grid =
array([[132, 124, 124, 127, 136, 133, 129, 116],
       [152, 132, 101, 111, 152, 154, 125,  98],
       [149, 132, 104, 113, 149, 151, 124, 103],
       [124, 123, 128, 127, 125, 124, 126, 125],
       [119, 114, 124, 134, 127, 121, 136, 116],
       [121, 133, 123, 113, 111, 118, 109, 138],
       [102,  98, 133, 143, 116, 104, 140, 115],
       [125, 125, 124, 126, 125, 125, 127, 125],
       [126, 125, 127, 127, 126, 126, 127, 126]])
Give the third entry on the main diagonal.
104
The top-right entry is 116
The entry directly below the largest entry -> 151
Give the 3rd entry from the end, reading row by row.
126
Give the entry directly above the largest entry.
133
Give the entry in the top-left corner.
132
The entry in the bottom-left corner -> 126
Give the second entry on the main diagonal.
132
Give the entry in the bottom-right corner.
126
The entry just right of 140 is 115
Give the second entry on the diagonal from the top-right corner.
125
The smallest entry in the last column -> 98
The fifth entry in reading order: 136
The fourth entry from the end, reading row by row: 126
The fourth entry in reading order is 127
The third entry, reading row by row -> 124
The entry just left of 143 -> 133
The entry just right of 128: 127
The largest entry in the last column: 138
The entry just left of 114: 119

arr =
[[142 111 106 140]
 [125 134 114 157]
 [142 118 110 108]
 [152 128 120 151]
 [130 110 137 105]
 [139 100 122 118]
 [153 136 123 150]
 [109 122 155 127]
 [148 147 131 149]
 [127 110 140 106]
 [150 113 117 112]
 [142 155 134 145]
 [132  99 117 120]
 [101 146 139 128]
 [128 127 111 157]
 [144 120 118 155]]
Find the last entry of the smallest entry's row.
120
Find the 3rd entry on the diagonal from the top-right corner.
118
Find the smallest entry in the last column.
105
Find the smallest entry in the first row.
106
Find the top-right entry.
140
The third entry on the main diagonal is 110
Find the entry in the bottom-left corner.
144
Find the bottom-right entry.
155
Find the first entry in reading order.
142
Find the fifth entry, reading row by row.
125
Find the 2nd smallest entry.
100
The smallest entry -> 99
The second entry on the main diagonal is 134
The third entry from the end, reading row by row -> 120
Find the top entry of the column that holds the smallest entry.
111
The entry just left of the smallest entry -> 132
The 2nd entry on the diagonal from the top-right corner: 114
The 2nd entry from the end, reading row by row is 118

B =
145  128  155  111  128
104  144  144  145  137
The first entry, reading row by row is 145
Give the entry just right of 111.
Answer: 128
The 3rd entry, reading row by row: 155

Questions about the row below.
1) Report the last entry.
2) Report the first entry.
3) Report the third entry from the right.
4) Report the third smallest entry.
5) Report the 3rd entry from the left.
6) Report the entry just right of 124.
7) Report the 2nd entry from the left.
(144, 125, 148, 142, 146, 119, 124, 136, 114, 126, 141, 100, 156, 128, 112, 108)
1) 108
2) 144
3) 128
4) 112
5) 148
6) 136
7) 125

W =
[[127 125 135 107 137 109 127 121 117 114 123 144 131]
 [138 104 115 130 128 120 144 122 129 130 122 111 138]
 [114 127 127 102 121 126 129 121 119 138 128 112 120]]
Give the 3rd entry in reading order.
135
The fifth entry, reading row by row is 137
Give the last entry, reading row by row.
120
Give the second smallest entry.
104
The entry in the bottom-left corner -> 114
The entry just right of the centre entry -> 122
The entry just right of the smallest entry is 121
The first entry, reading row by row -> 127
The centre entry -> 144
The second entry from the end, reading row by row: 112
Give the largest entry in the last row.
138
Give the top-right entry.
131
The smallest entry in the first row is 107

Read these off the table that follows. Rows and columns are numbered from 1.
1) Read off the entry in row 1 and column 1.
2) Read off the entry directly above the centre entry.
3) Read off the entry in the top-right corner.
4) Read off the entry just left of 127.
5) Read off the entry directly below the smallest entry.
6) Read off the entry at row 3, column 1.
7) Read off the entry just left of the centre entry.
8) Read off the entry in row 1 and column 2.
[[140 129 119 128 122]
 [134 118 113 122 123]
 [147 126 135 127 130]
 [100 112 122 130 130]
 [135 123 136 116 145]]
1) 140
2) 113
3) 122
4) 135
5) 135
6) 147
7) 126
8) 129
